128 stands for zero in the data rows.
Here are some points, one per row:
[154 164 104 175  91 145 125  67  95 124 157 135  98 154  79 134 200 203
  87 150 149 188 101  94 191  63 252 155  96 142 148 151 118  91 148 191
 203 197]
[127 184  96 138  80 167 129  51 148 122 154 105  84 143  76 171 215 160
  94 193 191 227 172 103 175  65 164 158  75 162  77 154  77  77 183 157
 155 199]
[128 124 102 187  75 126 117 104 119  88 147 154 145 141  99 208 126 130
 128 111 124 139 115 173  84  27 125 173 140 103  58 189 128  97  61 140
 200 116]
[ 95  90 114 117 175 103 113 149 178 173 162 127 180 204 104 176 112  94
 111  87  97  87  26  72 138 170 138  59 129 185 101 190 114 192 157 113
 126 191]
[108 132 139 224 183 205 175 161  52 170 182 119 124  63 156 155 135 126
 232 132 185 213 192 143 147 199 169 193 157 102 175  69  89 143 184 149
 154 151]
[113  11 138  72 116 138  93 142  85 116 110 127 146 166 110 148 144 117
 111 128 140  94 140 136 245 127 131 105 115 160 117 110 199 117  94 115
 140 124]
[104 159 160 184 149 109 172 131 121 111 130  73 124 162 133 151 128  95
 187 114  69 121 124 176 173 160 144 120 129  68 224 114 150  66 120 100
 158  57]
[ 93  67 133 163  97  93  75  92 166 105 109 109 135 120 109  78 165 170
  69 117  31 148 130  87  91  98  67 170 207  50 133  70 106 105  70 158
 107 126]
[129 103 115 130 143  80  81 128 170 192 127  82  90  88 118 198 103 112
 159 109 117 108 154 179 104 111 102  57 128 137 166 132 119 108 172  44
 138 194]
[117  82 178 174 162 134 146 206 157  28 125  73 112 114  71 186 128 148
 144 109 123 161 112 156 118 162 109 151 132 158 196 109 167 101 142 101
 170  92]
[151 116 138  80 108 132 104 144 107 173 134 151 181 184 183  58 139  90
 146 186  58 119 142 149 134 115 124 152  66  90  77 131 185  66 141  80
 178 160]
[ 96  98 173  85 152 123 132 127  65  97 163 138 148 125 205 107  97 131
 125 176 172 140 152 100  75 129 131 146 208 163 106  61 105 168 156 162
 150  15]
[122 144 136  89 126 132 119 134 157  98  51 144 146 151 125 133 140 133
 105 197  98 100 137 190 210 113  97  53 123 142  84  72 119 131 131 116
 149 146]
[163 105  77 102 176  89 118 147 195 158  99 130 204 171 116 119 143 138
 138 147 162 116  72 120  88 181  96 138  96 157 171 165 162 166 142 101
  36 237]
[150  97  74 188  84 179 197  49  76  69 233 127  71 172  57 125 177 219
 100 194 155 141 140 144 145  52 145 144 105 176 111 105 193 120 160 147
 159 146]
[101  90 168 161  93 105 137 146 113 198  81 222 167  90 101 134  70 137
  73  97 177  79 161  37  65 134  88 159 198  72  98  43 120 194 119 175
  77 139]
[142  88 118 173 149 103 130 135  98 133 111  96  91 163 215 147 169  67
 127 103  71 153 124 144 127 190 118  47 120  96 150 143 165 133 109  85
 142 198]
[197 144 122 100 144 158  86 126 137 170  66 122 119  93 212 175 161 139
 137 125  36  85 139  97 127  76 179 119 117 159 109 127 194 105 120  95
 118  67]
[129  75 102  59 106 123 143 118 143  95  97 149 149 115  92 132 157  67
 169 150 115  96 138 137 140 134 128 104 142 129 124 129 133 100 118  83
 145  51]
[188 113  92 172 174 113 216 187 184 213 164 127 206 191 107 140 159 112
  59 133 135 115 106  97 115 165  62  46 144 165 185 203 134 112 129 115
  65 141]
[144 121 190  97  69 122 122 156 142 166 156 173 142 168 202 180  86 153
  70 121 172  91 210  81  53 148  99 182 164  77 103 157  99 197  24 224
  25 135]
[210 112  96 116 151 104 152  71 117 171 124 151 136 115 145 105 124 158
 116 158 143 104  44 126 196 145 166  86 115 128  95 177 161  71 170 192
 125  93]
[ 70 124 112 159 169  75 167 155 206 111 124 139  63 113 168 185 126   2
 120 123  94 126 146 192 103 170  90 129 105 181 132 134 199 163 134 139
 151 107]
[138 143  94 137  95 166 241  65 103  92 136 125  30 209  36 140 199 149
 132 203 100 167  89  71 133  58 192 199 140 161  82 154  98  96 175 104
 137 115]
[205 172  72  76 126 136  90 113 137 154  90 150 124 127 160 121 160 164
  74 185 194 122  92 153 150 158 141 134 128 210 152 169 166 143 136 156
 175  92]
[182 190 157 187  74  84  91 156 126 237 107 121 113 235 114  80  74 111
  97 108 166  75 168  69  64 173  67 137 175  71  55  45  36 184 123 199
  88  91]
[179 143 137  77 125 105 168 162 137  91  84  72 151  31  96  87 120 138
 190 135 125  66 142 147 166 137 142 130 165 117  78 149  74 139  46 105
 186 100]
[116  96 166 168 105 106  83 114 134 153  91 213 124 175  96  59 101 147
 170  91 154 105 207  46  59 124  72 109 157  68 109 157  79 213  61 196
  57  64]
[208 106 129 165  93 121 179 104  98  50  72 169  68 110  94 139 171 130
  67  71  74 155 120 133 140  76 151 154  88 122  95  78 130 134 106 108
 109 162]
[136 118 121 107 120  92  81 140 111 112  53 107 160  93 123 184 100 136
 120 188 101 125  88 156 186 135 125 124 126 129 101 163 181 115 119 156
 137  77]
[  8 232 168 193 163 186 155 138   3 157 139  81  77 137 160 157 152 189
 175 116 235 144 152 172  98 138 114 144 124 148 207 104  57  60 112 112
 129 137]
[ 51  62  88  96 155 114 154 162 159 209 114  71 114 112 116 156 119 154
 124  77  11 149 148 139 150 172  92 123  90 110 147 157 114 155 123  82
 144 114]
[183 161 152  95 172 126 130 140 132  41  98 111 100  98 152 236 104 117
 202  83  84 162 109 165 133 137  87 143 180 102 168 105  56  75 160  83
 181 196]
[152 163 142 118  88 116 116 128 157  98  90 130 180 127 129 102 161  58
  49  82 138 114 189 100  97  82 157 181 179  95 114  86 111 135  87 128
 144 124]
[169 138 180  78 162 162  99 137 136 191 208 118 119 121 156  47  67 200
 140  90 179 101 135 155 154 128 137 189 170 106 116  77  92 163 104 140
  78  78]
[167 139 150  88  99 133 106  95 164  96  90 153 105 164  55 121 109 115
 150 135  98 147 189  54  69 101 111  93 182  93 112  65 166 158  45 167
 150 165]
[163 112 157 145 134 126  91 128 118  94  36 124 154  77 104 100 123 164
 176  83 167 132 145 176 136 132 112  94 150 131  67 141 192 114 123 115
 126  79]
[ 94  26 108 107 177 110  92  99 155 151 120 113 123  99 110 128 111  47
  97  97 156 109 115 145  87 161 139  92  98  93 200 124  84 119 106  63
 179 181]
[ 68 153 123 126 168  46 118 153 110 155 151 117 148 156 143 145 137 110
 152  52  84 141 128 104 177 147 111 114  38 147 140 134 193  93 102  74
 127 148]
[175 180 134 120  64 105 117  99 112 137 102 139 141  84  78 141  79  73
 126  65  90 122 127  67 104  52  85 160 135 101 169  75 155 189 122 169
 114 116]
[134 164 136  67 104 110  64 102 122 158 157  97 168  75 113  77 163  89
 106  87 129 155 106 181 137 136 143 115 139 181  99 144 237 124 124 112
 127  91]
[ 97 127  63 121 152 100 136 144 165 130 106 112 180 242 185 112  91 129
  95 102 125 100  94 143  72 177 153  93 166 186 174 215 160 127 173 154
  95 207]
[125  41 189 143  99 171  98 122  96 144 104 117 150  94 252  42  67 147
 152 128 196 134 138 121 153 121 106 155 136 171 122 109  51 170 186 120
  72  45]
[102  81 120 182  73 102  93 126 118  82  96 177 169  78  76 102  86 103
 125  70  90 100 175 125 135  71 141 148 154 136 134 129  53 151  80 175
 122 141]
[108 133 133 124 150 134 188 211 121 124 117  60  77  56 177 149 148 129
 169 101 113 163  85 202  93 120 113 113  76 114 164  76 131 153  67 136
 146 179]
[133 117  98 143  58 171 209  34 139 155 175 172  59  67  54 151 150 201
 112 183 116 171  87 116 124 121 243 183  86 154 102 117 136  73 174 130
 100 167]
[ 41 157 202 138 168 184 201 158  70 116 207 124 111  93  83 130 138 147
 208 167 119 181 174 199  91 179 164 122 118  78 194 120  48  90 187 173
 128 149]
[161 219  75 191  75 163 143  55 126  51 216 162  64 123 125 137 183 172
  82 198 128 167  84 104 216 110 196 140 116  99 113 148 116 102 127 126
 139 167]
[ 84 124 105 116 165 135 149 124 184 146  99  84 161 166 157 127  62  56
 142 103 104 133 131 167 110 139  97 133  81 136 144  98 195  51 107 108
 125 186]
[ 94 130 177 113 106 139  67 188 101 145 189 124 134  83 202  61 134 101
 192 132 198  88 109 132 130 124 122 170 200  89 104 110 135 127 164 169
 105 129]
[104 107 138 101 103 102 110 160 142 131 108 162 104 145  68 146  99  77
  92 127 129 159 180 120 142  13 112 165 168  39 121 161 160 174  97 142
  87  94]
[147 116 117 106 172  87 195  72 182 184 140 151 196 201 147 103  96  93
 118 136 156 108  85 126 109 146 108  54  97 181 164 222  95 184  93  74
 132 179]
There is one direction along which these points spread out most. Take the direction at right angles to it along which they spread out most. Go by this last direction. Where along it does each point below lie, from 0 to 99? The average is 50, and the first point in the table lies past the average. One standard deviation of the points above along it is 16.
[146 104 145 130 135 138  34 178 134 126  93  96 100  95 160  67 101  71
 163 170 100 107 142 113 145  98 179 100  75 152 114  94 131 116  72 126
 123  67] 49
[139 111  70  71 133 160  86  99 122 167 119 166 163 176  78 106 187 127
 155 180 153 110  27 167 166 129 136 139 116 170 101 138  94 149 186 128
 114  66] 48
[196  96 131  71 132 120  69 185 100 112  84 143  87  84  88  70 119 157
  75 156  86 108 132 125 107 143 105 141  78 127 136 196 171 132 155 102
 202 116] 45
[152 134 100  88 150 122 130  73 105 117 163 132 126  79 139  91 159 124
 119 188 136  48  95 110 176 122  97 144 104 197  64 200 138 102 216 159
 103 174] 47
[ 85 191 136 132 163 141  67 130  77  92 160  84 141  57 106 208 100  96
 127 137  71 182 137 135 109 184 108 131  88 121 184 115 111 123  88  36
 127 124] 38
[161 128  78  78 157  61 118 147 220 130 177 175 175 194 190 164 120 163
  91  87 150  81 129 126  90 166 130  32  65 180 160 147 122 136 203 104
  89 124] 29
[ 87 255 158 106  95 122  98 180 137 122 122 252 142 155 110  30  66 125
  91  51 136 123 175  52  94 124  96  74 198  89  71 125  66 159 105 175
  35 106] 75
[ 37 225 172 181 174 186 179 146  86  35 179  11 116  96 129 139  90 177
 184 120 203 155 117 133 112 159 168 171 119  51 152  88 143 166 214 135
 133 159] 56
[115  81  68  84 114 188 164  91 173  90 152 130 151 109 167  81 155 145
 102 159 172  88  64 105 175 146 120  89  86 145  97 165 143 108 137 146
 140  78] 45
[ 63 205 167 219 165 211 180 153  90  82 186 121  68 108 226 158 133 204
 187 131 155 190 151 148 102 166 137 163 137 131 169 101  76 112 145  68
 161  68] 56
